Rotation paths and how fast each direction turns (degrees a step)
Each turn is a multiple of 5 degrees from 10 to 175, or 0.
Each row of a path follows its step; steps can be skipped.

step 0: [ 27.8   3.8   0.7  46.8  24.3   7.5  61.0 -28.9  29.3  -4.3  13.4  28.1
   8.4   9.0  37.0 -15.9  27.2  19.8 -31.1   3.5 -31.0  21.4  12.4   4.0
 -22.1  32.5  19.1  31.6  15.7]
step 1: [ 18.9 -19.1  37.2 -14.8  35.9 -24.2  -2.3   7.7   8.4 -19.7  46.8   2.3
  14.2 -41.0  12.3  -2.6  -1.0  -9.0 -35.9  64.1 -14.6  42.7 -12.9   7.0
  -9.9  24.5   9.1  17.9  29.7]
step 2: [  6.7  13.4  46.3 -10.5  53.2  43.9  -8.8  15.7 -20.1  14.2  17.8  33.6
 -10.3 -10.0 -26.6 -14.3 -11.5  28.6  -5.5  34.7 -54.5   2.4 -37.8   3.7
 -13.6   0.2   0.8 -23.3 -22.7]
step 3: [  8.5 -13.6  22.5  -5.5  11.5   4.4  37.1 -15.7 -14.5  35.8   2.4  -9.0
  15.6  -6.9 -26.2 -51.3  14.6  12.8  30.1  -7.3 -62.1   2.8  20.7  39.8
 -51.1 -15.6  20.3  15.8   5.3]
step 4: [ 16.6 -53.1  37.2  40.3   0.9 -25.1  18.9 -15.6 -24.5  25.2  15.6 -28.0
 -13.1  12.6 -16.3  24.7  -2.9 -46.3   9.6  18.4 -37.3   8.6 -31.9  12.3
 -21.8   8.2 -17.2  31.0  25.8]
step 5: [-32.3  -5.3  59.3  -8.7 -17.4 -14.2  -4.2  -9.2   4.5  16.8  -0.6   1.4
 -35.2 -27.0   2.8  -4.0 -62.1 -25.1 -21.8  -5.5 -28.9 -10.8 -31.1  29.0
 -16.5  31.8 -34.3  -8.4 -25.9]
step 6: [-27.2   4.9  17.0 -14.4   7.5  34.8  50.6   4.6 -35.7  41.7 -33.9  17.6
 -30.0  10.7  21.1 -26.7  20.7 -24.3 -15.0  -7.2  -1.3  -3.4  19.2  56.1
  -9.9  29.8 -26.3 -12.4  -8.4]
step 7: [ -7.9 -36.2  46.0  -0.8   9.4  -3.0  -6.5 -31.7 -15.1 -18.7 -48.8  -2.6
  -2.0  32.3  37.3  -6.7   5.2 -27.2  18.3  47.9  12.3  -8.8  41.3  31.8
 -16.2   5.6  -7.2  23.1  32.9]
step 8: [-31.4  -2.1  16.1  22.0  -2.3  -0.1 -41.7 -17.9 -16.4 -34.6 -30.8  19.2
  16.4  25.4  45.8  -5.3 -14.7  -2.5  -9.2  16.7 -53.3  30.4 -22.6  -2.9
  12.5  14.2 -60.5   5.8  -1.1]
step 9: [-49.2   0.4  -7.3 -33.4   6.8  50.9  25.7 -10.0  11.0 -20.4 -22.6  14.5
  30.8 -34.5  36.4 -11.6   7.3 -29.8 -38.6 -16.8 -57.9  -3.8   7.4  -5.4
  -9.8 -12.3 -12.1   7.8   7.8]
step 10: [ -5.3  15.4  27.8   4.0  19.0  66.2   9.5  -5.6  36.5  14.9   0.7 -29.0
  22.0   2.3  33.9  20.3  49.8 -16.7  -0.6  32.6   9.8  10.7 -11.1  12.6
 -25.4 -26.5 -19.8  36.3  25.9]
step 11: [  3.8  50.1  45.7  34.8   3.1  -5.6  -0.5 -12.5   6.6   8.1 -24.9 -22.6
  34.3 -15.3  55.0  20.6 -28.2  33.6   2.8  35.3 -27.8   7.9 -30.7  -5.7
 -14.4   5.7  26.6  19.4   9.2]
Speeds:
[  3.3   8.9   0.2   0.0  -2.5 -13.5 -12.5   0.8  -0.4  -8.6  -8.0 -16.2
  -5.0   8.2   0.1  -3.8  -7.7 -12.3  -5.8  14.0  -1.0  12.8 -19.2  -8.4
  -4.6   6.0   7.5  -8.6   5.2]	110
[ 10.1  -1.7   0.9 -23.7  -2.2  -8.7  -1.0 -11.4  -6.5  -5.2  -8.6  11.1
   6.4   3.2  -4.4  10.2  15.6   5.5   7.7  12.2  -7.4   5.0   3.0  -2.7
   1.0   7.0  -2.4  -5.5 -14.8]	65
[ -2.5 -11.6  -0.8   8.2 -13.6 -20.1  -1.5   3.2  -6.7  -2.2   3.7  11.7
  12.7  -7.1   0.1   9.7 -10.9   9.7 -13.0   4.3  -3.2   0.9  -6.4  -4.2
   7.4   5.6 -10.4  11.8   9.5]	100
[ -1.2   1.5  -3.6  -5.3  -6.7   4.7  -3.4  -5.8  -5.3   8.7  -1.7  -7.1
 -24.0  -9.5  10.3  -8.2  -5.5  19.0  -1.8   3.7 -14.5  -2.4   0.6 -14.8
  12.7  -2.7  -4.7  -2.9  -1.9]	115
[  3.3   5.0  -9.7  12.4   4.5   8.5  -2.6   8.2 -11.5  11.4   7.5   0.6
  -3.9  13.6  -2.4   4.6  18.3   0.3  -0.3  -0.5   0.8  14.6 -11.9   2.2
   8.5   4.9 -20.3  -0.2  -1.3]	170
[ 20.8 -10.0 -11.4  -2.3   3.0   3.5   2.3  -6.6  -2.5   1.8  12.3   7.6
  -7.3   1.4  -3.4  -5.5 -18.1  -2.0  -0.2   6.0  -5.9   0.1   2.2  12.9
 -16.0   4.4  -9.7 -12.5   7.6]	20
[ -4.8  14.5  -1.2  -0.6 -10.8  -0.1  -1.1  -0.6  -5.3  -2.5 -12.5   2.7
   3.1  -3.8  14.4   8.8   0.2 -13.2   9.2  -0.1   0.2  -9.3   6.1  -2.2
  -6.8 -11.2 -22.3 -10.4  13.3]	25
